First come named moves, each a turn or a mirror, each shown by rows before and after it. For each pair of rows after them, which moves, in which order, take the first row to the second? The first pair is done for you.
liro (before -> after):
[ 0.38 -0.29  1.61 -0.34 -1.39  3.51  0.85 -0.95 -0.42  0.56 -2.10 -2.98]  ->  [ 1.50  0.76  0.60 -1.86  0.16  4.25  1.08  1.09  0.92 -2.24 -0.58 -2.14]
[ 0.56  0.62 -1.10 -0.74  1.42 -0.67  0.93  1.99  0.68  0.81  0.92  2.10]  ->  [-0.22 -0.52 -0.52  0.58 -0.31 -1.10  0.81 -0.29 -0.66  3.18 -0.69  1.11]
[ 2.79  1.26 -0.14 -0.11 -1.62  1.60  2.44 -2.45 -0.75 -1.91 -0.36  0.30]  ->  [ 2.57  1.18  0.03  0.10 -1.79  1.68  2.59 -2.64 -0.96 -1.54 -0.52  0.08]
Mipum (before -> after):
[ 0.96 -0.11  0.20 -1.52  0.51  0.57  0.08 -0.12  0.60  0.91 -0.06  0.15]  ->  [ 0.48 -0.23  0.29 -1.52  0.22  0.45  0.16 -0.31  0.41  1.34 -0.22  0.05]
[-2.01  0.28 -2.27  0.38 -0.73  0.42  0.26  0.65  1.41 -0.45  0.67  0.32]  ->  [-2.86 -0.06 -1.69  0.53 -0.90 -0.02 -0.04  0.24  0.93  1.16  0.20 -0.47]
[ 1.14 -2.47  1.82  4.12 -4.07  1.25  2.47 -5.72 -2.37  1.86 -3.56 -0.62]  ->  [ 4.51  0.31 -0.92  2.17 -2.57  4.00  4.43 -2.47 -0.02 -4.56 -1.80  2.67]
Kufo (before -> after):
[ 2.44 -0.94 -1.04  1.49 -2.49  3.33  2.83 -2.67 -2.18 -1.88 -0.94  0.22]  ->  [ 2.06 -0.07  0.20 -1.09 -4.24  4.59 -0.14  1.50  0.64  2.09 -0.56  0.79]
[-0.57  0.06 -1.39  0.14 -0.14  0.70 -0.71  1.90  0.26 -3.60  0.40  1.78]  ->  [-2.33 -0.50 -0.36 -0.34 -0.64 -0.67 -3.08  2.47  0.66  0.36  0.54  0.15]
[-0.23  0.36  0.17 -0.75  2.63 -3.04  0.76 -0.39  1.89 -0.69  0.33  0.10]  ->  [ 0.22  0.52  0.01 -1.30  2.50 -2.27  0.99  0.44  2.39 -1.12  0.40  0.99]
kifid (before -> after):
[-0.47  1.45 -1.13 -2.93  3.28 -0.41 -0.49  2.94  1.57 -2.28  2.82  0.57]  ->  [ 2.13  1.31 -0.16 -1.52 -2.10  3.90  0.55  2.16  1.98 -1.28 -0.60  2.86]
[-2.24 -0.70  3.47  1.13 -1.16 -0.23 -0.12  0.25 -1.84  2.88 -0.66 -1.86]  ->  [-2.57  0.36  2.40 -0.36  2.43 -1.85 -0.09  1.78 -1.20 -0.08  1.89 -2.23]
[ 0.58 -1.55 -0.68  1.85 -1.56  0.78  0.71 -1.06 -0.34  0.06 -1.70  0.44]  ->  [-0.80 -1.90 -0.43  1.50  0.22 -1.20  0.36 -1.47 -1.27  0.63 -0.53 -1.18]
Then:
(two moves a pair)
[ 0.05  0.24  1.03  0.23 -0.91  0.46  0.09  0.37  1.10  0.66 -1.00  0.28]  ->  [-0.81  0.15  0.97  0.41  1.02 -1.25 -0.01 -0.35  0.15  0.14  0.23 -0.61]
Kufo, kifid
[ 2.52 -0.61 -1.08 -1.30 -0.61 -0.13 -0.85  2.64  1.86  0.16  1.81  0.38]  ->  [ 1.20 -2.33 -0.85  1.64  0.41 -2.02  0.80 -2.33 -1.33  0.42  0.48 -1.77]
Mipum, Kufo
[ 2.26  0.43  1.13  2.56 -2.15  1.58  1.34 -1.03 -0.86  1.14 -2.90 -0.86]  ->  [ 0.67 -0.21  1.75  2.11 -1.48  0.12 -0.12 -0.99 -1.07  3.30 -2.30 -2.15]
liro, Mipum
[-1.90 -0.40  1.83  0.31 -1.83  3.19 -2.59  0.28  1.39  2.83 -1.97 -1.78]  ->  [-1.95  1.01 -0.04 -1.64  2.69  1.37 -2.77  2.66  2.34 -0.40  1.18 -2.07]
kifid, kifid
[-1.30  1.04  0.75 -0.90  1.74 -1.68 -1.19  1.96  0.59  1.67  3.46 -1.62]  ->  [ 0.37  1.68 -0.16 -1.33  1.81 -0.12 -0.14  2.88  1.48 -1.18  3.85 -0.06]
liro, Mipum
[-0.17 -0.57  0.91  0.86 -1.59  1.26 -1.03  0.48  0.89  2.13 -0.17  0.72]  ->  [-1.28 -1.23  1.05  1.40 -0.69 -0.19 -1.03 -0.28 -0.05  2.46  0.01 -0.12]
Mipum, Kufo
[ 1.48 -0.20 -2.39  2.61  1.58  0.20  1.02 -2.10 -1.23 -3.61 -0.91 -1.12]  ->  [ 1.23  0.70 -2.52  1.51  2.48 -0.22  0.54 -0.83 -0.50 -4.05  0.05 -1.20]
Mipum, liro
[-1.18 -0.07 -0.81 -0.29  3.05 -2.53  0.25 -0.10 -1.54 -1.04  1.39 -0.95]  ->  [-1.21 -1.31  0.38  1.45 -0.24 -1.44  0.36 -2.09 -2.60  1.81 -1.31 -1.11]
Kufo, liro
[ 0.15 -0.64  1.44  1.82 -0.02  0.40  0.22 -1.52 -0.31  0.07 -1.25  1.45]  ->  [-0.22 -0.53  1.69  0.84 -0.65  0.57 -0.78 -0.47  0.99  1.52 -1.25  1.72]
Kufo, Kufo
[ 2.86  1.64 -0.58 -0.44 -1.24  4.03  0.92 -0.78 -2.06 -2.19 -1.91  3.08]  ->  [ 1.00  1.72  0.51 -3.24 -1.47  3.14 -2.67  3.07  0.24  2.31 -0.65  2.37]
Kufo, liro
[ 2.56  1.16 -0.33  0.64  0.50  2.47  3.29 -0.83 -0.66 -4.62 -1.01  0.92]  ->  [-2.41 -1.37  2.50  0.50  0.55 -1.98 -1.15 -1.43 -1.74  3.85 -1.05 -3.25]
Kufo, Kufo
[ 1.22  2.71 -0.17 -1.47  2.63  1.22  0.85  3.26  0.33 -1.72  4.15  3.49]  ->  [-1.56  0.43  0.43  1.08  4.84 -2.96  1.06 -1.38 -3.55  0.15  3.73  0.00]
Kufo, Kufo
[-0.15 -0.60  1.26  0.28 -3.09  1.33 -1.36 -0.06  0.78  3.61 -0.28 -0.59]  ->  [-0.12 -0.60 -0.47  1.91  1.69 -0.99  1.59 -2.94 -1.43 -1.79  0.98 -1.43]
kifid, Kufo
[ 1.27  1.67  0.10 -1.53  2.58 -1.36 -0.58  2.59  1.04 -0.88  2.23  0.63]  ->  [ 2.00  0.15  0.14  2.28  0.61 -0.30  2.59 -2.48 -1.85 -1.86 -0.71  0.68]
liro, Kufo
[-1.24 -0.03 -0.51  0.22  2.50 -2.65  0.32  2.75  2.82 -1.45  1.58 -0.41]  ->  [-2.24 -0.94  0.11  1.06  2.50 -3.59 -0.12  1.64  1.54 -0.15  1.17 -1.37]
Kufo, Mipum
[-2.69 -0.13 -0.33 -0.64  0.03 -1.01  1.32  0.19  1.80  0.63  1.38 -1.39]  ->  [-2.68 -0.39  0.01 -0.57 -1.05 -0.68  1.03 -0.01  1.77  1.67  1.21 -1.44]
kifid, Mipum
[-0.01 -1.13  0.42  2.22 -1.38  1.11  0.01 -1.76 -1.74 -0.80 -1.53 -1.15]  ->  [ 0.27  0.11 -0.73  1.10  1.47  0.03  0.39 -0.36 -1.09 -3.58  0.56 -1.29]
kifid, Mipum
[-1.61  0.81  1.43  1.52 -2.66 -0.09 -0.65 -1.84  0.13  3.37 -3.46 -0.16]  ->  [ 0.13  1.43  0.62  1.66 -3.56  1.41  0.84 -1.45  0.43  0.88 -4.12  1.21]
Mipum, liro
[ 0.41  0.14 -0.33 -0.45  0.28 -0.32  0.21  0.34 -0.39 -1.88  1.05 -0.35]  ->  [ 0.32 -0.42  0.64 -0.75 -1.68  0.32 -0.98  1.19  0.17  0.62  0.22 -0.17]
kifid, Kufo
[-0.42  0.43 -1.10  0.11  2.33 -2.50 -0.74  0.20 -0.87 -1.07  2.11 -1.18]  ->  [ 0.14  0.81 -1.08 -1.05  1.38 -1.21 -1.58  2.40  0.75 -0.51  2.04 -0.52]
Kufo, Kufo
[ 1.02  1.80 -0.32 -0.24  2.42 -1.17 -0.19  1.41 -1.10 -2.68  2.22  1.25]  ->  [ 0.27 -0.24  1.93  1.87 -2.27 -0.03 -0.87 -1.18 -2.48  2.56 -1.10  0.75]
kifid, Mipum
[-1.46  0.42  2.24 -0.69 -2.02 -0.25 -0.59  0.79 -0.93  2.53  0.11 -0.98]  ->  [-2.21  0.37  1.45 -0.29  1.02 -2.01 -0.09  0.10 -1.85  0.81  1.12 -1.81]
liro, Kufo
[-2.54 -0.25  1.71 -1.89 -0.94 -0.95  0.57 -2.27 -3.33  3.46 -2.05 -0.05]  ->  [ 0.28  0.66  0.82 -2.10 -2.72  2.50  2.24 -1.45 -2.23  0.48 -2.93  2.95]
Mipum, kifid
[ 1.45  0.79  1.28 -2.09 -0.35  3.92 -1.79  4.89  4.37 -2.72  0.48  0.93]  ->  [-1.14 -3.15  2.44  4.04  0.51 -0.57  1.04 -4.81 -2.40 -1.50 -2.01 -2.79]
Mipum, Kufo
[ 1.33 -2.18 -1.80 -1.73  0.62 -1.68  2.03  0.97  0.56 -2.39  1.81 -2.32]  ->  [ 2.36 -1.97 -1.02 -1.87 -2.45  0.91  1.32  2.43  1.57 -0.67  0.59 -0.71]
Kufo, kifid
[ 2.93  0.85 -1.50 -1.39  0.80  2.07 -1.35  3.45  2.00 -3.21 -1.00  3.03]  ->  [-1.87 -2.21  0.79  1.28  2.66 -3.66 -2.81 -1.34 -2.22  2.32 -1.27 -2.12]
liro, kifid
[-0.91  0.10 -1.25  2.24 -0.24 -0.15 -0.20 -1.20 -0.35  1.40 -0.78 -0.25]  ->  [-0.87  1.27 -1.27  0.34  0.75 -0.22 -1.27  1.35  1.09  1.36  0.84 -0.11]
liro, Kufo
[-1.17 -1.04  0.76  0.22 -0.55 -0.80 -1.97 -1.21 -0.64  3.38 -0.60 -1.46]  ->  [ 1.23  1.28 -1.07 -1.91  1.21  1.16 -0.89  2.10  1.74 -1.84  1.33  1.07]
kifid, kifid
[ 0.03  0.49 -0.77  0.25  0.88 -2.04 -0.95 -2.21 -1.14 -0.44 -0.64 -0.11]  ->  [ 0.78  0.40 -0.44  0.08 -1.27 -0.56 -0.75 -2.06 -0.76  0.30 -1.88  0.70]
Kufo, liro
[ 1.43 -0.93 -0.18  2.32 -4.60  3.09  0.69 -2.69 -0.81  1.23 -4.32  1.13]  ->  [ 3.20  1.77 -1.62 -1.28 -2.05  4.32  0.17  2.42  2.38 -2.40 -0.96  3.36]
Kufo, liro
[ 0.22  3.05  0.65  1.51  2.82 -2.01  1.51 -1.13 -3.19 -4.45  0.43  0.76]  ->  [ 1.02  3.58  2.23 -1.27 -2.15  1.64 -1.95  4.20  0.80  0.64 -0.54  2.44]
kifid, Kufo
[ 1.82  0.35  1.29  0.12 -3.02  2.79  1.90 -3.09 -0.91  3.31  1.39 -0.12]  ->  [ 0.93 -0.15  1.49  0.33 -2.12  1.38  1.76 -3.87 -1.66  3.96  1.46 -1.21]
Mipum, kifid
[ 1.32 -0.40 -0.29  1.82 -2.14  2.27  2.09 -1.60 -0.24 -0.42 -1.64  1.43]  ->  [-1.77 -1.52  0.47  2.10  0.41 -1.11  0.84 -2.79 -1.44  1.71 -0.65 -1.36]
Mipum, kifid
